Where one turn sends some rows of the set: a few examples, then the rows asked
Z347: [ -2   8   0   7  -5   9  -2 -10   9 -11  -9 -22   7   6   7   8 -10   6
   3 -12  -1   1  22   6   0  -3   6   1  -3   3   8  -2   6  -1   3  -9
  -2  -2  -3  -4  -4 -15  14]
Z252: [ -1  13   2  10  14  -6  -5  -6   1  -8  -1 -10  -3  -7   4   4  -2  -9
   0 -15   2  -4   0  -2 -11  13   8   2  -9   0  18   3  12   1   7 -15
   3  -6 -24  -3  -8 -19  13]
Z226: [  0  10   5  27  -5  -7 -17  -7  -8  -2   0   4  -5   3   8  17  -4   0
   0   5   0   3   6   2  -7  -4  12   4 -10   5  -5   6   2 -10   3  -4
 -13 -21 -21   5  13  -8  13]
Z499: [  0  10   0   9  10   3 -14 -11   1  -2   5  -8  -5   0  -4   9   0  13
 -10  -3  -7   2   2   8  -9  20  11  22   3  12   6   4   2   9   2  -8
   5  -7 -15  -4  -1 -13 -11]
Z89: [  4   2  -1  25   7  -5 -22  -3  -1   0  13  -4  -1   7  -3  -5  -6   9
   3   2  -4  -3  14  -5  -8   4  12   2  -7   1  -4   1  -8 -11   0  -1
 -10 -18 -10  14   4 -13  -3]
Z887: [  0   8   4  12   9  16 -18  -6   2  -7   7  -3   2   4  -4   1 -11 -10
  -6 -12 -14  -1   7  11 -17  -7  -1  -1  -7   8  -1   7  17 -20  -6  -1
  -8  -3 -14   5  14 -14   7]
Z391: [ -1  -1  -1  10   0  -3  -7 -17  -4  -8  -4  -4   0 -14  13  -6 -17   5
  -6  12  -2  -1   4 -13  -2   8  20   1  12   3  -8   0  12 -11   3  -9
  -2  -2 -21  -1  -2 -19   4]
Z285: [ 14   5  13  16   8   8  -4 -10   4   1   1  -6  -6   0   3  18  -9  -5
  -2   3  -4  -5  16  -1  -9   9  14  12   0   9   2   9  -3  -6 -20 -13
 -15 -13 -19   2   1   4   9]
Z320: [  2  14   8  -4   0  -8  -9 -14   6 -14  17  -8  -2   1  -3 -11 -24   0
  10 -10 -16   4  14  -1  -8  -1   7  14   1   5  12   5  11  -7  -8 -12
   2   5 -21   4  -4 -14   1]
Z132: [  9  24  -6  19  14  -1 -18   5  -6 -11   4  -4  -2 -15  -8  12 -19  15
   0   4 -11 -10   2   3   5  -3  11   4   2  -3  12   6   2 -11   2 -12
   1  -5  -4  -1   4 -14   2]
Z824: [  5  15  -2   7   7   3 -20 -10  14  -9   8 -17   5   2   7   5 -12   9
   6   1 -10   4   8   6   5   7  10   4  -7  16   6   0 -12   2  -2  11
  -6   6  -2  -5  -7 -13   3]
Z659: [  2  19  -3  17   8  10 -29   2   1 -17   5  -3  -1  -3   3  18 -13  15
   1  -2   6  13   1  -7  -3   5  14  11  -3   4   0   2   8   3  -3 -10
  -8   7 -13 -10   0 -22  13]
Z28: [  3   2  17  10   0  -9 -11   3   5 -19   2  -2  -7  12   8   1  -7   5
   1   1 -11   8   6  -5  -2   5   5   2   0   5  -2  15   4  15  -2  -9
  -8  -8 -16  -2   0 -10  14]
Z743: [  0  13  -3  11  -2   4 -14  -8   3 -10   3  -6  -1   0  -7   7  -8   9
   1  -4  -7   5   3  -7 -12  12   9  10  -1   7   4   0   3 -28 -27  -3
 -25 -11 -14   1 -11 -13   6]
Z95: [  5   5   4   1   7 -11 -17 -18   8 -11  -1   7  -5 -14   3   4 -22   2
 -13  -2 -19  -3  -5  -9   7   5  11  -2   1   4   9   5   4 -17 -12  -3
  -6  -3 -11 -12   5 -12  14]
Z278: [ 11  15  -3   6   9   3 -19 -17   0 -13  -1 -13  10   1   4  10 -24   7
   8  12  -8   1   9   8  -9   4  10  -9  -5   1   3   7  11  -2   2   6
 -14 -15  -5  -9  11  -6   8]
Z866: [ -3   1  17  17   6   5  -5 -18   9   2 -10   2   0  -9  -2   9  -6   0
  -7   3  -2 -11   9   2  -4  -4  13   3  11   8  -5   9  -9 -11  -2 -14
  -4   7  -8   4   3 -12   7]
Z689: [  0  21  14   8  -4 -17 -18 -12   1  -5   9   4  -7   4   8   0 -18  14
   0   8 -12  -4   0   6  -6   6  15   7   6   9  -4   6  -8  10  -4 -12
   0  -7 -19   1  -9 -14   3]
Z519: [  1  25   6  12  -4  -5 -21  -3  -3 -15  -5   4  10  -3   5  -2 -16  -4
   9 -10   5  -6  -2  -9 -21   4   1   0  -3   0  15   1  -1 -16 -13   0
   3  -7 -21  -3   2 -13   4]
Z540: [ -7  14   4   4   0  10  -6 -12  -1  -6   1  -8 -15   1   6  -2 -20   5
   5  -8 -22   1  -5   4  -9   1   7   2  -7   6   6   8  22  -3  -5 -18
  -1  11 -18  -8  -8 -13   6]
Z272: [  6  15  13   8   0   3 -17  -1  12 -10   8  -9  -6 -15  -7  12 -18   6
  10  -4   4 -10   7   1  -3  -6  12   8  -2   2  14 -10  -6  -1  -2 -24
  -5   0 -18  -8   6 -18   8]
Z860: [ -1   5   5  15   4   3 -24 -29   4  -7  -2  10  -1  -3   4  13  -9   8
   7  -4  -8   1  14  -5   1   6  17  15  -5   9   4  -3   9 -25  -7   0
 -11  11 -15   1  -6  -9  11]
Z686: [  3   6   7  21   5  -1   0  -9  -1  -8  13  -6   6  -8  14  -5 -16  -4
  -3   8  -8  -6   8   4 -14  10  27  16   5   8   2   5   6   4  -8  -2
   9  -3 -20   2  -5  -5  10]
Z781: [  7  14   4  10  -2  15 -24   8  -4 -22  -5  -5   7 -13   6  14 -14   6
   5   1  -8  -8   6   6  -9  -3  16   7   2  10  -2  -7  16 -11   1 -10
   7  -2 -23  -5   3 -15   2]
Z724: [-10  12   1  18  -1  -2   3  -5   2 -17   7  -4   0  -9  -2  -9 -16   2
  -7  -1 -17  -4  -8   5 -14   6  12   2   3   0  13   4  12 -13 -12   1
  -8  -5  -6  -6  -6 -16  20]
Z821: [ -1   8  -8  14  -1   1 -16  -7   1   6   4  -9  -1  -4  -7   7 -14  -3
  -1 -18  -8   3  -1  -7 -13  -7  13   9 -13   7   4   2   1 -27 -14  -8
   5  -5 -15   4   8 -15  -4]
Z170: [  1  19   6  16  -3  11 -14 -11 -11 -10  -3   4  -7   2   1   4  -7  14
   7   9  -5  -5   3   5  -9   7  -5  13   2   6  13   7  -1  -8  -5   0
 -13  -8 -15  -6  16   0  -8]
Z746: [  4  11  -3  -2   6  -2 -12 -10   2 -15   4 -21  21   0   6   3 -14   0
   9   0   7  -6   8   6  -3 -10   8   1   6   8  -1   7  -1 -16 -11  -5
   4 -15 -13  -3   2 -21   2]

Z519 goes to Z170
Z95 goes to Z860
Z540 goes to Z821
And these:
Z347 goes to Z746
Z320 goes to Z887
Z132 goes to Z659
Z724 goes to Z743

